One turn sends every row of this set to another row. A few are shown first. Where does it send the rows asked after them?
J_207: [ 27 -11 -20  -1  15   2  23  -7  -1  -4   5   7  -1  23   3  -2  -4  -7
   7  -3  -7  -2   7  -2  14 -18  21   3  30 -12   0   4  -6   5]
J_64: [-12   8  -5   0   7   9  21 -13  27   1 -21   6  -1  10  11 -21   2   6
  29   8   7   2 -17  -3   0   9 -15  -5   8 -17   7  19  26   3]
J_268: [ -3  11  -2 -17  10 -17  20   3  12 -29  -3   4   2  11  17  -8 -12   7
  21   0   1 -31  22  -1   7   1  14 -12  27 -15   7   3  39  13]
J_783: [ -4  15  -2 -14  13 -16  22   2  14 -27  -3   8  -5   9  21 -10 -12   2
  13   4   5 -29  20   2   6   2  16 -10  29 -10   4   5  40  19]
J_69: [ 12  -1  -7  16  35   6  22   0   8 -12 -11  13   7  22   4 -24  11   0
   2  -5   4  -8  -6 -16   2 -26  10   0  18 -26  12  -2  15  18]
J_101: [  2   9  11 -27   8   9  22   5  10  -1 -14  -6  -3  15   4 -21 -10   4
  19   9   0   7  -3  13  10  -2  -3   6  17  -6  11  -2  12 -29]
J_126: [ 12   2 -14  11  34   7  19  -7  11  -8 -10   7   6  18   7 -25   8   5
   0  -7   1  -3 -14 -12   5 -28  12   2  15 -26  13   5  12  19]
J_222: [  2   0  -9 -25  16  -1  19   8  14   0  -6  -3 -29   9  11   7  20  -1
   8  -4   8 -22  10 -12  -1 -16  -5 -16  19  10  13  17  14   6]
J_117: [ 11  -1  -9 -13   6  14   6   4  -7 -22 -18  15  -5  -3  13 -19 -19  -9
  13 -11  -1 -15   2  16  -4   4   6   1  10 -19  -6 -13  34  25]
J_798: [ -9  17  -6 -17  10 -17  26   5  10 -28  -4   4  -1  13  16 -12  -6   9
  20  -2   1 -29  18   4  10   4  18  -7  23 -15   1   4  38  18]
J_644: [  0  11   7 -26   8   7  21  13   6  -1 -19 -11  -4  15   4 -19  -5   5
  20  10   1   9  -5  12   6  -4   0   0  17  -3   3   2  20 -30]
J_473: [  4   5 -11  -6  -2  10  13  -4   4  -4 -12   6 -14   8  -9   5   1  -7
  -4 -12   4 -14   8   0 -19 -15   1  -4 -16  13   1  -4  21   1]
J_546: [ 20  -9 -16  -8  10   5  20  -9  -6  -5   6   8  -3  20   0  -4  -5  -9
   6  -4  -4  -1   5   1  16 -16  21   1  29  -9   2   0 -12  -1]
J_940: [ -2  18  -4 -21   7 -18  17   2  12 -31  -2   1  -3   8  17  -8 -12   5
  21  -3   1 -32  17  -2   8  -1  15  -8  25 -15   7   4  36  16]
J_59: [ -2  -4  -9 -23  11   5  18   0  16   7  -4  -4 -24   7   9   5  21  -2
   7  -6   6 -18   7 -11  -5 -20  -9 -17  18  14  11  12  13   8]
J_574: [  5   6 -12  -9   5  12  15  -9   8   0 -14   5 -14  12  -7  -7   3 -10
  -8 -13   4 -15   7  -2 -21 -12   5  -5 -17  14  -1  -5  18   2]
J_195: [ 15   3 -12  13  28   7  24  -3   8  -9  -7   6  11  21   6 -28   7   1
   5  -7   5  -5  -9 -24   0 -26   9   1  21 -26   9   5  15  16]
J_737: [  1   2  -5 -26   9   3  16   1  16   1  -6  -4 -26   3   6   4  21   4
  14  -3   5 -18  12 -14  -2 -17  -6 -17  23  12  13  16  13   6]
J_565: [ 14  -7  -6 -10   4  12  11  -3  -7 -19 -17  13  -6  -3  18 -22 -20 -10
  17  -9   0 -19  -1  13  -5   1  11   5  13 -16  -5 -14  30  28]
J_950: [ 17  -1  -7 -14   6  11  13   0  -7 -26 -16  13  -8  -6  14 -20 -23  -3
  20  -5  -3 -17   3  14   0   3   9   2  15 -18  -3 -10  33  27]
J_533: [  4   2 -13 -11   0  13  16  -7   9   2 -13   5 -15  12  -7  -6   2 -10
 -10 -13   9 -19  11  -1 -23 -10   4  -3 -13  11   3  -6  17   5]
J_790: [ 27  -3 -16  -5  13   5  25  -8  -5  -6   3  10   1  25   2  -5  -3  -6
  11   0 -12  -3   7   6  14 -17  22  -1  29  -9  -1  -1  -8  -2]
J_727: [ -9  11  -8  -2   6  10  20  -8  28  -3 -23   3  -3   8  10 -23  -3   3
  32   8  10  -2 -12  -5   2  10 -18   3  11 -16   3  21  22   8]
J_23: [  4   6 -17  -6   4   7  14  -6  11  -2 -17   2 -13  13 -10   1   1  -8
  -9 -10   5 -16   7   3 -24 -13   4 -11 -13   8   4  -8  12   0]
J_177: [  2   8   0 -29   8   9  30  10   6   0 -15  -9   0  16   2 -19  -4   3
  23  15   1   6   0  15   6  -5  -6   5  20 -12   7   1  18 -27]
J_934: [ 12   3 -16  10  33   6  19  -3  11 -11 -10   6  12  23   9 -27   7   0
   1  -7   4  -4  -7 -22   0 -26   9  -3  19 -26   9   3  14  19]
J_668: [-13  12  -5  -8   4  14  18 -12  25  -3 -23   8  -3   6   8 -21  -2   0
  30  10  11   2 -14   1   6   9 -17  -2   8 -13   5  19  24   1]
J_449: [  1   7   6 -28  11   8  25   9   6  -2 -14  -7  -5  15   0 -20  -9   5
  21   8   1   3  -2  15  10  -1  -4   6  12  -7   9   0  16 -32]

J_798 -> J_644
J_546 -> J_565
And these:
J_449 -> J_574
J_940 -> J_101
J_59 -> J_207
J_783 -> J_177
J_117 -> J_64

One turn sends every row of this set to another row. A few are shown first. Where does it send the rows asked after them?
J_978: [  1  -1 -20 -22  -5  -3  11 -19  26   0  15   4 -10 -35  16 -15  17]
J_482: [-16 -15 -17 -28  -2  -1  17 -14  -6  18   7 -14  11 -27   5 -13   4]
J_681: [-17 -15 -17 -12  -3 -20   9  -5   6  -1   9  -7  14 -23   3   2  41]
J_326: [ -8 -10 -13  -6   3   8  16 -11   2  20  33   1  17 -26   5  -4  10]
J_514: [ -2 -10 -14 -26   5   7  31 -18  -8 -15   3   2   7 -38   8   2  20]
J_890: [-19  -5 -22 -20  -1  18  20  -8  14  -2 -15  12   6  -7   4 -22  15]
J_578: [  3  -7 -10 -15  15  12  13  18  11  -6   7   0   3 -34   4 -28   6]
J_139: [-20  -5  -5 -19  12  -2  16  -4  20  14  -7  10   7 -18   0  -2  -4]
J_10: [-19 -19 -23 -13  11   2  12   3   6  -2  27  -3  -7 -25  13  14  26]
J_55: [ -9 -10  -4  -5   7  -9  28   9  20  13   8  -7   5 -12   8 -14  38]
J_248: [-11 -13 -28 -17  -9  -3   8   6 -10  -8   9   8   4 -37   5  -5  36]
J_661: [-13 -13  15 -14  -5  15   5   7  12 -17   2   3  -3  -8  23 -15  14]
J_763: [-14 -13   0 -15 -13   0  14  24  15  -2   8   3  26 -28  -5  -4  18]
J_301: [-17  -6  -8   1   4  -2   5  12  12   5  11  14  22 -22  -9 -20   8]
J_49: [-25 -13  18 -16 -12   2  16  13   9   3  -3   5   0  -7   8 -16  23]
J_748: [-26 -13   1 -14   0   4   0  -9  -5   9   9  -6 -15 -38  11 -16  13]
J_585: [ -9 -22 -10  -8   7  14  16  -2   2 -11   7  21 -18 -21   0 -13  35]
J_425: [-12  -8 -19 -22   0   1  15 -15  10 -23  17   7  25 -20  19  -7  34]
J_448: [-24 -13 -24  -8  -9  12  23  -9   8  -3  13   7   4 -30  -3  19  22]
J_542: [-13 -17  17 -13 -13   3  23   4  18  -8   1  12  -4  -5  17 -11  11]
J_685: [-22 -10 -11 -29   4  15   7 -13  -1 -19  -8  12  -4 -11   9  -2  14]
J_28: [-24  -8   5 -14 -16   2  28 -12  10   9  12  12  -1 -37   2 -31  25]
J_716: [-20 -11  -1 -17  -8  -2  17  -5  14 -10   2  12  15 -14   2  14  -4]
J_168: [-10   3 -22 -21  -4  21  10  -2  16   3  32   2  10 -34  13 -20  22]
J_745: [-10  -8 -10 -19  -3  -8  36  16  22  -6  10 -10  12 -12  18 -14   6]
J_369: [-19 -11 -15 -29  -3   8   6  -7  14  -8   4   3  29 -43   9   1  27]
J_655: [-16 -14 -28 -15 -20 -11  16 -21   8   4   7   3  -1 -23   1 -23  16]
J_508: [  7 -11 -19   3   7  11  17  -2  15  -2   0  13 -13 -13   7 -13  17]
J_479: [-21 -13 -20 -32  -4  -9  37   1  21 -11  17   0  -4 -31   9   4  14]
J_875: [  6 -21   7 -18  10   5  19  15  12  -2   8   6   3 -40   1 -15  31]
J_20: [-23 -17  17  -3  -1  15   9  10   7 -11  16   8  -8 -12   8 -16  14]
J_374: [-31 -12 -11 -11  24   0   7  -6  13  -9  16   2 -12 -13  15 -10   8]
J_160: [ -2   1   5 -14 -19   0  16  -7  19  17   5   3   7 -27  24  -6  26]
J_591: [-27 -14  -5 -14  22   6  26  -7  12  -3  12   3   1 -18   5 -32  33]
J_227: [-18 -15  29 -13   7   5  15   3   4  -2   5   5   1 -16   7 -18  17]
J_466: [-20  -8 -15  -7   1  -8   8  -2  14 -21  13   1  17  -2  21 -13   5]
J_509: [ -9 -23 -14 -19  -1 -10  24  -1  14  -5  19  19   5 -51   6   3  15]
J_744: [-19 -25 -11 -27  12   1  35  -9   1 -14  20  -2  17 -36   3 -16  22]
J_242: [-15  -7 -11 -19 -24  21  21   6   9   2  17   0   3 -24  27  -8   2]
J_909: [-11 -16  -1   1  -8  11   6 -21  -6  -7  19   6   9 -24  21 -15   2]

J_514 -> J_448
J_585 -> J_685
J_508 -> J_890
And these:
J_326 -> J_168
J_744 -> J_10
J_20 -> J_661
J_374 -> J_466
J_909 -> J_242

One turn sends every row of this set to another row. A few are shown first. Where does it send the rows asked after them?
J_373: [ -1  -1  12   7 -12  16 -16   0  13 -13  -9   3  -8]
J_607: [ -9  -8  -8 -10  19   2   8  -5  -6  18   3   3   6]
J_323: [ -5 -13  20  12   6   8 -24  -2   3  -2  -6 -11  -7]
J_965: [  2  11  10   8  -6 -16 -15  -9  -6   7  11 -17   3]
J_22: [ 14   4  12  -4 -22 -13 -11  -3   3   0   4   4 -10]
J_180: [ 12  27 -10   8   1  -8   0   4  -5   1  10  -7  -2]
J_363: [ -8   1 -12   1  22  -6  14   1  14   4   7  10   0]
J_496: [  7  22 -12   5  -4  12   6  12   9  -1   4   5  -8]
J_794: [ -6  19   8  19   3  10 -15  -4   2 -10   2 -10   7]
J_158: [ 12  11  -6  -8 -13   4   1  14   0   1  -1  15 -12]
J_682: [ -5 -19  25   4   8   1 -20  -4  -2   2  -3  -5   0]
J_576: [  1   4 -16  -4  15  26  -4   1   1   8  -6  -3  -3]
J_48: [  0  -1 -16  -9  -1  23  -5   7   0   7  -7  -7  -9]
J_987: [ -5  -7  31  12  12  -1 -18  -4   4  -2   1   7  -4]
J_806: [ -2   0  30  17   7  -9 -20  -2   2   4   2  -2  -7]
J_192: [ -3 -15  20  12   5   6 -19  -1   4   0  -6 -16  -3]
J_29: [-15  -6   2 -12  15   1   3  -9 -14   7  -6   5  10]
J_990: [ 10  -1 -18   6  -6  -7   0   3  13  15   3  -1 -21]
J_214: [ 17   9  -4  -2   8 -18  -3  -4   0  16   6  17 -14]
J_400: [ 15  23  -2   2   7 -19  -2   0  -2   5   8  11 -10]
J_344: [  4   2   0  11 -19  11  -9   2  19  -8  -3   3 -10]
J_272: [ -7   1  -1 -11  18  -5  12   3  10   0   2  21  -4]
J_455: [-14 -13 -11   3  14   5  10 -11   8   8  -6  -7   3]
J_490: [ -6  -1  26  14  11   2 -25  -3  -3  -3  -1  -6  -2]
J_32: [ -8  -4  -1   9  11  -9  14 -12  20   6  -1  11 -11]
J_122: [ -6  -6 -14   7  21   1  13  -4  10  12   2   7   2]
J_575: [  6  26  -4   1   0  16  -1   9   0 -11   0   3  -5]
J_397: [ -9   3  13  -7  13 -14   7 -10  -2   5   0  24  -3]
J_381: [  0 -14  20  14   3  -4 -20  -6   9   4   0 -12 -14]
J_309: [  5  17   9  -3  -8  -6 -13  -5 -13   3  11 -13   8]
J_864: [ -5 -18  17  14  10  -2 -15  -8   6   7   3 -17  -1]
J_308: [  9  -5 -16   3   2   7  -1   0  17  15  -2   9 -22]
J_127: [ 1 -3 -1  0 20 -4 14 -5 12  5  0 22 -6]
J_526: [  4  23   0 -11  13  12  -7   5 -15  -3  -2   6   1]
J_914: [ 10  20 -16   0   0   3   6   7  -4   6   8 -13   1]
J_731: [-12  -7 -14  -9  17  -6  11   1   3  12   7   0   4]
J_413: [ 15   9 -11 -13 -10  -5   1   9 -11   8   4  -3  -3]
J_46: [ -4  15  -3  12  -4  18 -12   0   2  -5   4 -15   9]
J_350: [  0 -10  23  18   3  -5 -16  -4  12   5   0 -12 -11]
J_700: [  6  -9  13  -4 -21 -10 -15  -5   4   3   0  -5 -13]
J_971: [ -5  -6  23  23  13  -4 -14  -7  13   3   6  -5  -5]
J_855: [ -2  -4   5 -17  18  -3  10  -5  -4  11   0  19  -2]
J_712: [  6   4  -7 -11 -16  14  -3  11   1  -1  -4   3 -16]
J_100: [ -1  -2  26  16   8 -10 -21  -6   3   4   4  -8  -8]
J_714: [ -9  -7  -4 -21  14  -4   8   2  -1   8   3  13   0]
J_993: [ -4  -5  27  12   9   2 -23   0  -5  -1  -4  -6   1]
J_285: [ 12   5 -13  -4 -16 -10  -3   6  -4  11   7  -6 -12]
J_233: [  8  18  -3  -9  21   2  -8  -3 -17   8   3   5   4]

J_987 -> J_971
J_344 -> J_46
And these:
J_965 -> J_700
J_381 -> J_323
J_455 -> J_29
J_363 -> J_731
J_607 -> J_855
J_233 -> J_214
J_496 -> J_914
J_400 -> J_990
J_806 -> J_350
J_712 -> J_575

